Here are some numbered points:
[-66  45  85 -11 -20 -10  17  86  21 -10  -4 119 -29  -1  31  23 -10  -9
  27 -36  30  92  68 -15 -14 -31] 0
[  25    5   14   -7   39    5   51  -31  -22   72   64  -10  -12 -104
  -68  127  -21   31   -1   55  -42  -34   59   12  127   33] 1
[-25  14 -10  11  27  22  40  42  -5 -13 -74  59 -23 -19  21 -52 -25  53
  -5  27  44 110  28  -8   8  -6] 2
[   2   32   63    9    1    2  -83  -57  -60  -23   11  114  -45  -22
 -127   12  -18   10   -3  -12  -10  -49   15   18   10   12] 3
[  1  73  26  43  67  32  -8 -52 -13  68 -34  54  -5  24 -66  27 -11  28
  25 -95  12 -16  -1   8  43   8] 4
[-28  18  -5 -34 -44  29 -18  26 -12   7 -14 -33  43   5  51  16 -46  23
  -7 -12   6  46  26  -1  -4 -12] 5
[-11  18  -9  30   5  16  25  48  81 -17 -44   7 -21  -6  -3  -1  -1 -38
   2 -41  -4   8  15   8 -11 -24] 6
[  2   6  47  54  51  35  -2  10 -17 -10  10  13 -17  -9 -67  61 -23 -20
  34 107  31  38   6 -18 -33 -22] 7
[  14   -7   63   43   25  -10  -81   24   13  -29   14  -13  -81  -73
 -127   24   -1  -18   25 -108   11   10   17  -22  -18  -19] 8
[   1   24  -36    3   24   16  -42   21    4   17  -74   25   44  -24
  -38  -70  -26   39    0 -127    9   51  -14    4  119   -7] 9
[ -15   51  -20  -21  -45   18  -32    1  -20  -73 -127   32 -123   13
   61  -18  -64   25   -2   57   -6   24  -21   -5  -51    5] 10
[ 21   1  60  44  39  11 -16 -52  22 -13  69 -49  29  62 -46  41  26 -21
  -7  31  27 -24  12 -25  86 -10] 11
[ 37 -86  15 -12 -13  -7 -53   4 -50   8  29  -4  13  31  -1   1  12  -8
 -19 101  34 -98  -4 -26  44  24] 12
[ -4  -4 -56  -3 -44 -27   9 -59  54  -2 -37  45  11 -29  99  28   9 -22
  -2 -78 -30 -35 -52  -2 -31  34] 13
[ 30 -35  38  35  25  -8 -11 -48  23 -57  -4 -43  46  28  43 -37  25 -51
 -30  27  11 -21   0 -30 -58  -6] 14
[ -65   -3   61  -19  -54  -30  -41   11   47   16  -70   59   -4    8
   32 -109    2    8   26   54   56   93   56  -22  -72  -15] 15
[  5 -36  61  26  56 -10  -6 -45  41 -28  24 -16  46 -45 -43  24  25  -4
  34 -13  28 -39  16 -40 127  -7] 16
[-49  57  87 -16   0  13 -89   6 -78  53 -23  58 -57 -19 -10 -12  -3  23
   0  36  76  68  64  -8 -61   0] 17
[  6   6 -73  -8 -22  31  68 -17 -48  -3 -45 -32  58 -23  81  12   7 -15
  -3  16 -36 -10 -24  23 -63 -11] 18
[ -1  36 -80  -1  11  23  68  15 -27  70 -12  14 -38 -31  87  12 -21  59
  26  43  10  19 -20   6  77 -12] 19
[ -2   1 -71  -8  24   8  -8   5 -48  60  -8  16   7 -68 -34 -30 -25  81
   6 -62  24  70 -14  21  43  -6] 20
[   9  -24   56   17   33  -66  -91  -89   23   40  -55    2 -116   11
    7   23   10    2    4    9   -2  -21   -4    7   29    6] 21
[ 12 -81  63  40  60   0 -11 -73 -90  15 103  -5  56  69 -78  68  14 -50
   3  18  13 -14   0 -41 -64   1] 22
[-11  -9 -49  -9  -5  19   8  50 -19  47 -19  15 -30 -18 -28 -37  16 -41
 -12  23   6  -1  19  31 -54 -24] 23
[   8  -37  -28    1  -28   -1   32   -4   45 -107    0  -39   88    5
   58  -54   32   -3   19   71  -20  -85  -10    1 -127   -3] 24
[ -7 -23  47  48  -1  33  40  -2  29 -24 -21 -21   2   1  21  21 -29   2
   0 -52  14  35  20  -7 -38 -35] 25
[  8  26 -66 -24 -60  29  53  63 -32  -8 -54 -25 -11  15  39 -30   5 -46
 -15  11 -42 -31   0  16 -13 -43] 26
[ -15   73  -52   26   29   16   28   19  -12   17   11   13   90  -15
   60  -11   13  -18   16  -50   15    6   -1    9 -127   -8] 27
[-16 -29  23   4 -27 -18 -29 -24  88 -40  23  72  45 -81  57  21  -5  14
  22 -84  21  -4  16  -8 127  26] 28
[ -9   6 -25 -31 -44  14 -19  46 -60   7 -16  29  73  -6 -77  -6 -67  16
   5 -47  20  -6   2   3 -36  31] 29
[   3   29  -26  -20  -12   12   12  -26  -49  -55    5   17   -2   -3
  127   -2  -39   10   19 -103   26   -9  -23   10  -26   52] 30
[-26 124  56  -2  -2  21 -51  31 -24  13 -47  21  10   0 -96 -26 -14  67
  23  39  36  42  17  31 -26  11] 31
[ 22  -8  -2 -24  -6  34  44  12  29 -31 -33  53  19   2   0 -13 -53  21
  -6   2  13  12  26   4  41  44] 32
[ 15 -11 -60   1 -55   2  77 -25  19  13  -7 -26  13  25 -18 -14  52  -4
  10  22 -13 -22 -24   7  39 -17] 33
[-15   5 -47 -10 -34  -3  16 -12 -13  10 -63   6  16 -14  96  50  -7  20
  -9 -46  -5 -87 -46   2  27  51] 34
[  6  59  53  -6   8  -1 -74 -41  -6 -29 -23 -38 -28  92 114 -13  -2 -24
  19  57  -9 -39 -11 -23 127  12] 35
[ -6  31  -6  18  10  41   2 -39 -29  76  14  18  21 -50 -49  24 -51  42
  36  59  23  30   4  -2 -55  -4] 36
[-10 -37 -92 -17 -59  18 112 -39 -11 -35  -5 -41  -8   2  49 -54 -12  41
   7  56 -27  42 -13  16 -73 -16] 37
[ 12 -25  24   5  20  -2 -39  -2 -70 -52   2   0 -24  76  29  61   8 -13
  -5  64 -25  -9  45 -20 127  21] 38
[  30  -99  -13  -26   13  -38  -14  -64   92    3   -4   18 -108   -9
  -59   34   40  -21  -37   16   -2    8  -32    3   22    0] 39
[  30  -65   -2  -20   10  -35  -56   -8   37   -7   81   35  -64   14
  -77   20    8   14  -42 -108  -13  -19  -22   -7   58   41] 40
[ -8  21 -88  -2  25  27  26  52 -21 102  11 -18 -42 -29   8 -32 -14  30
  17  14   2  38 -18  15  35 -14] 41
[  41   -2   25  -25   41  -76   57   66 -122   87  -84  -32 -103   11
    8   54    6   31  -81   24   32  -18  -12  -24  -35   -5] 42
[ 25  10 -39   2 -25 -52 -19 -43  -2  32 -45 -36 -19 -29   2  33  36  21
 -39  36 -25 -14 -46 -21  99   8] 43
[ 15 -13   3 -27 -56  -5  51 -54 127 -37  65 -46  46  66  63   0   8 -49
 -10  43 -61 -51 -14  23  60   0] 44
[ 13  19  25 -16  19 -18 -61  25  91 -33  33 -76 -15  56 -80  -1  26 -27
 -11  40  16 -49 -21 -29  -7  -5] 45
[ 14  21  28  25  28  -3 -25 -41 -17  22 -19   2 -34  14  10  93  -2  15
  -3 -26 -19 -52  28 -14  13   0] 46
[ -9  21 -30 -14  10  25   4  68 -13 109  14  17 -67 -53  14 -74  12  -8
 -20 -63 -11   6  20  51 -21 -14] 47
[  5 -27  32  -2  14  -9 -48 -44  32  21 122 -54  68 110  31   1  -7  -4
  45  47  -2 -47  -8 -19  22  21] 48
[  33   60   29  -32   18  -68  -14   59  -63  123   69  -20  -80  -19
  -24  -17   23   17  -76   73    2   33  -22   -9 -112  -23] 49
[ -38  104   29   -2   49   49   40   81  -51   -8    1  -25   67  -22
 -114  -54  -21   18   55  -26    9  108   14   14  -15    0] 50
[ 13   9 -88 -16 -10  38  65  45 -79  -2  22  17  32  15 -57 -25  -8  22
   9 -46  -2  13 -21  32 -53  -8] 51
[-27  49  48  46  27  35 123   4   5  45  42  -2 106  17  87  71 -41  -8
  18  -5  -2 125   6  -2 -88 -20] 52
New points follow, each followed by the number of its nearest point above, looking only along the 7 directions in which the numbered points spread most.
[ 10  67 -44   1  38   8 -41   6  27  49  60  23 -66 -23 -40  59 -50  28
  34 -78  19  63 -22  -6 -64  -3] 29
[ 17 -38  -9   5 -17   5  11 -60 -61 -89  68 -66  27   8  46 -54  40 -71
 -25  65 -14 -95  -6  -9 127  11] 44
[ 33 -31  15 -33  23 -54 -51   2  -9 -36  -7 -49 -14  48   1  15  42 -33
 -58 -58   3 -41 -63   5  46 -19] 39
[ -26   19   58    4    0   15  -76  -38  -14   31   38 -102   22   65
  -50  -12  -18  -34    2   67   -6  -16   20  -16   -8   29] 7
[   3   59    2   46   63   19   53    2 -125   21 -106   24  -12   25
  -90  -55  -35   -6   62   -1   18   -9   -5   16  -29   -7] 36
[ 49 -78   3 -36 -10 -44 -56  10   5  43 103 -42 -71  49 -55 -46  49   3
 -39  24 -15   0 -33  -2  84  18] 39
[   7   14   48   41   44   24  -90  -54  -31   55 -127   14   19  -90
  -42   66  -56  -37   43   27   38   24   -4   24 -127   -1] 17
[-12  -7  15  -2 -12 -16 -67   7 -11 -45  14  90  17 -64  90 -14 -23 -26
  22  -9 -19  46   4  -3  54   1] 32
[-29  37 -11 -19 -17  20  20 -26  56  -1 -80  88  34 -21 -67 -26 -66  50
   3 -15  17  33 -15  -7 -12  10] 6
[ 35  59 -35 -16   9 -29  -3  -6 -38  62  15  26  27 -57  96 127   9 109
 -45 -24  -8 -18  53  -2 101   1] 19
[-19 -15 -22  42  17  21   4 -73  21 -41 -21 -81  57  42 -14   5  53 -42
  21  80 -31 -28  -1   2  47  -7] 48
[  6 -26 -85  -5  19  21  -8  18 -20   0 -25  82 -36 -17 -66 -20 -19  79
  25 -14  11  38 -26  10 -80 -23] 47
[-12  25 -70   7 -36   8  65  32  63  -5 -90  24  -1  -1   2 -27  16  22
  -5  -1   3 -27 -27   0 -82 -16] 26
[ 44 -71 -11 -21  11 -33  -1  44  30  64  30  -8 -57 -67 -76  57  28  35
 -20  83  -9  15  15 -10 -34  24] 23
[   3   67  -35  -12  -42   58   51   18  -65   48 -127  -33  -16   10
  -54  -21  -38   22  -28   -7  -19   -5    6   32   92  -11] 41
[ -9  20 -70   5  26  29  43  42 -78  44 -60 127   7   0   7 -22 -10  37
  33 -89   5  65 -19   8 -74 -13] 47
[ 17 -39  21 -19   1 -16  -1 -21  -8 -43  64 -38 -48  91  37  58  20   0
 -33  -2  -2 -71 -19 -24  30   6] 12
[ 34  17 -49  -6   5  37  87  71 -27 104 -88  28 -37 -10 -55   3 -23  38
  -4 -50 -40 -19  28  39 -51  -7] 47
[ 14 -72 -42  -5 -55   0  42 -66  61  23  30 -44  38  17  42 -53  54 -54
  -1 -27 -22 -50 -35   2 127  -4] 44
[   8  -43    3   25   32    0  -18  -29   10  -13   -1  -68   -5   55
   94   14   18  -32    4 -104  -26   17   31  -15   54   12] 34
[ 36 100 -19 -16  39  53 113  65  41  18   1  19   0 -37 -44  22 -20  11
 -32  25 -32 -61  38   0 -99  33] 51
[  -9    7  -19  -22  -83    3    8  -68   89    5    8  -16  -12   46
 -104  -30   -1  -43   -2  -46  -33  -48  -37   17   42   -3] 39
[ 22 -95   5 -20  33 -38 -33  62  46  36  98  -2 -36 -22  25  -3  21 -16
 -56 -35 -34 -46 -30   5  24   3] 39
[-30 -10 115  21 -14 -43 -91 -15   1 -19 -19  24 -10  -5 103  47 -10 -66
  36  48  20  44  42   6  15 -21] 35
[  18   13  -16   -8    5   -9   70   -7  -26  -34   -7  -64   20   -2
   43  -22   -1  -38   62   96  -23   -4   -4   -1 -127   20] 37
[ 21   5   2 -22 -15 -27  24 -31  48 -48  43 -75  66  87  19   8  47 -54
 -20  42 -20 -76 -57  19  40  10] 44
[ 12   2 -32   6  -6  -9  17  -1  11   7 -38  13  -7 -17  61 -17  21 -79
 -11  44  12  11   4   3 -94 -34] 26
[-30   2  43   1  10  18   3  45 -91  14 -65 -51 -28 -68 -27 -33 -38  60
 -29  57  45 124  70 -11 -48  -3] 31
[-51  49  77 -21  -7  -3 -26  28  67  54 -73  49  31 -83 122 -33 -21 -14
  22  24  42 104  68 -25 -23  -3] 0
[  10  -51   56   28   12    1  -58  -10   63   56   83  -10    0   18
 -125   -4   37  -25   -9  127   -4  -50  -15  -36   61    7] 45
[ -23    3    8   15  -33  -24   -3  -65  -46  -47 -117    5   55   10
  107    2   20  -25  -43   66  -42  -54  -49   14   78  -13] 35
[-25   1 -32 -38 -37  11 -19  30 -23 -38 -54  93  59   1   8 -98 -67  37
  14 -63   7  22 -11   7 -85  31] 6
[-16   8  -5  20  11  21  17 -73  -8 -66  66  35  70  81  31 -37  44 -57
  13  83  -6 -57 -12 -15  26  -5] 48
[ 32 -95  45  -3  27 -16  16 -48  17 -19  31 -25  44  88 -21  -7  19 -26
  -2  26  13 -95 -12 -34  43  22] 48
[ 11 -99  44  48  30   3  -8 -45  18 -34  26 -27  60  21  -1  50  30 -42
 -25 -23  -2 -69   0 -25  10 -26] 48
[ -36   50   75    6   40   36  -82   22   25   -2  -66   37  -25   -4
  -13    2  -14   49   20  -63  -18   80   24   25 -127    3] 0
[ 31 -21  -6 -18   6 -29 -44 -84  12 -47 103  39  16  57  19  22  46  -4
 -38 105 -14 -24 -73  -3  64  -9] 12
[  17    6   -7  -26  -39  -24   43  -30   86 -105   52  -24   37   38
  126   15   30  -69  -17   32  -35  -48  -56   31   36    5] 44
[ -8  -8 -44  -1 -21  14  23   7 -60  36 -16  -9  24 -32  -3 -11   4  11
  -9  26  -3  -2  23  41   7 -13] 41
[-42 -22  76  -9 -39 -29 -40  56  15 -40  12  32  84 -42 103  40  -7 -20
  24 -54  42  59  46 -15 -13 -41] 25
[   0   32   -1    5  -28  -54    9  -27   19  -92 -123  -66   44   25
   46    7   41   -6  -42   74  -20  -76  -72   16   77  -33] 44
[ -18  -47  -32  -12  -38  -24   -9    4   71 -127   62   17   -2  -18
   -3   32   21   -3    7  -61  -32  -40  -39    6   74   22] 28
[ 33 -65  17   2   0 -11 -16  12  59  19  41 -34   1  24 -45 -26  26 -32
 -18 -44  19 -87  -6 -21  38  15] 39
[ 23 -40  65  50  65 -10   6  -8  31 -79  36   1 -50  23  15  75 -20 -15
  35 -97  46   4  17  -8 110 -24] 16
[-49  37  73 -17  -3  19 -65  22  14  17 -55  79 -46   1 -47 -76 -22 -27
  14  66  54 127  68 -19   1 -13] 31
